[[ 44  28  26   3 -15]
 [ 47 -15   6 -30  15]
 [ 64  11  20 -24   7]
 [ 12 -11   0  -8   2]
 [ 64  13  31   0 -25]]
:
[-15 -30  20 -11  64]

[[ -8   6  54]
 [-46 -47 -13]]
:
[ 54 -47]

[[-21  38  -9  22  42]
 [ 60 -34 -45  17 -38]
 [ -5 -21 -56  46 -27]]
:
[ 42  17 -56]

[[-20  -6   2 -35]
 [ 42   4   4  50]]
:
[-35   4]

[[ -8  -9 -38  30  31]
 [ -4 -38  22  -3 -50]]
:
[31 -3]

[[-48  16 -57 -31   0]
 [  5 -13 -18 -12 -16]
 [ 13  -6  10 -17 -27]
 [  8  -2  16  12   2]]
:
[  0 -12  10  -2]

[[-20   8 -21   5   8]
 [ 69  -5  39 -10  -3]
 [  9   8 -13   7   7]]
:
[  8 -10 -13]
---
[[-11  13 -15]
 [-12  30 -12]
 [-15 -58   2]
 [ 19   0  20]]
:
[-11  30   2]

[[-10  45 -40  31]
 [ 37 -30  28 -26]
 [ 56  12   8 -46]]
:
[-10 -30   8]

[[ 12  53   2  67  30]
 [  2 -29  28 -14 -24]
 [ 17  40  -1  29  35]
 [-37  49   9  10 -63]
 [  9 -53   7 -61  -3]]
:
[ 12 -29  -1  10  -3]

[[-12 -18   9 -39]
 [ -3  65  14   3]]
:
[-12  65]

[[-15 -34  44]
 [ -3  -6   0]
 [ 24   8 -35]
 [ -8 -24 -49]]
:
[-15  -6 -35]

[[-12 -14  17  -5]
 [-61 -25 -35 -21]]
:
[-12 -25]
---
[[ 52  39]
 [  9  39]
 [-15  14]
 [-26  36]
 [ 21 -53]]
:
[52 39]

[[  2   0  -1   0  -1]
 [ 27  -5 -13   8  -6]
 [ 53 -10 -25  15 -11]]
:
[  2  -5 -25]

[[ 25  -7  11]
 [ 28 -58  -7]
 [-17  55  12]]
:
[ 25 -58  12]

[[-24 -19]
 [ -7 -47]
 [ 53 -31]]
:
[-24 -47]

[[ 47  -5  40 -42 -11]
 [-29  -6   7 -27  16]
 [ 52  27  11  10   0]
 [ 24  25  23 -12  21]]
:
[ 47  -6  11 -12]

[[-37 -58   5]
 [ 23 -40   6]
 [ 12   0 -23]]
:
[-37 -40 -23]

[[-37  42]
 [ 18 -39]
 [ -3  49]]
:
[-37 -39]

[[-21   7  -3 -22  22]
 [-36 -35 -23  -6  12]
 [-39 -52   2  -6  54]]
:
[-21 -35   2]
---
[[ -1  -5   1  -3  -1]
 [-47   9   1 -51  17]
 [  4 -66   7  13  -1]]
:
[[ -1  -5]
 [-47   9]]

[[  0 -55   9   8  21]
 [  9 -30   4   8  41]
 [ 17 -29  -9   8  45]
 [ 28 -29 -61   4  21]
 [ 28 -29   5   8  21]]
:
[[  0 -55]
 [  9 -30]]

[[ 14  -7]
 [ -5  50]
 [-22  42]]
:
[[14 -7]
 [-5 50]]

[[ 27   7]
 [ -5 -16]
 [ 35  18]
 [-61 -25]]
:
[[ 27   7]
 [ -5 -16]]

[[-15 -33  28 -28]
 [  5  -2 -17  15]
 [ -9  -6  10 -13]
 [ 46  -8 -31  68]]
:
[[-15 -33]
 [  5  -2]]

[[-12   8 -66  32]
 [  5  -4  47 -10]]
:
[[-12   8]
 [  5  -4]]

[[-43  43  21  50 -14]
 [-55  16  37  25  18]]
:
[[-43  43]
 [-55  16]]

[[ 17   7   8 -66   7]
 [ 34   2  29 -10  -6]
 [-14 -15  -3 -34 -31]
 [-15  -4 -47   9 -13]
 [  6 -11  44  26 -31]]
:
[[17  7]
 [34  2]]
---
[[ 45 -30 -55  43]
 [-24   4 -49  58]
 [ 58  10 -24  29]
 [ 33  33  65 -25]]
:
[[ 45 -55]
 [-24 -49]
 [ 58 -24]
 [ 33  65]]

[[  4   3   0 -38  13 -21   9  -9 -30  21]
 [ -4   7  21 -40  13 -20  46   5   2 -26]
 [ 18  11  -9 -14 -23 -13 -22  -8 -55  22]]
:
[[  4   0  13   9 -30]
 [ -4  21  13  46   2]
 [ 18  -9 -23 -22 -55]]

[[-55  26   4 -33  -8 -21  25  -6   0 -23   5   0  -6  23   4]
 [  9  11   2   6   3   6  11 -10  16  10 -11   1  -2  -2  -6]]
:
[[-55   4  -8  25   0   5  -6   4]
 [  9   2   3  11  16 -11  -2  -6]]

[[ 30  19  -8  22  18]
 [-15 -12   1  -9  -1]
 [ 10   9   1   6  -3]
 [-49 -22  16 -31 -40]
 [-41 -34   2 -33   2]
 [-30 -21   6 -19 -11]
 [-25 -18   4 -15 -12]
 [-22  -6  10 -10 -28]
 [ -7  -3   3  -4 -14]
 [  9  -1  -7   7  21]]
:
[[ 30  -8  18]
 [-15   1  -1]
 [ 10   1  -3]
 [-49  16 -40]
 [-41   2   2]
 [-30   6 -11]
 [-25   4 -12]
 [-22  10 -28]
 [ -7   3 -14]
 [  9  -7  21]]

[[ -3  -1   3  18  18   0  -8 -15 -10   1]
 [-28  11  31 -12 -47  -9   8 -16 -10 -44]
 [-25  -6  14  -1  66 -28 -23  -1 -46  11]
 [-21   7   9 -13 -26 -10   0   3  -9 -36]
 [-18  12 -31 -26 -36  15  34  31  -4  13]
 [  9 -24  -2   5  59 -23 -20  19 -25  14]]
:
[[ -3   3  18  -8 -10]
 [-28  31 -47   8 -10]
 [-25  14  66 -23 -46]
 [-21   9 -26   0  -9]
 [-18 -31 -36  34  -4]
 [  9  -2  59 -20 -25]]

[[  1   4   1  19   3  27   3   4  31   4]
 [ -5 -13   4 -24  -3  21 -65   4  15  11]]
:
[[  1   1   3   3  31]
 [ -5   4  -3 -65  15]]
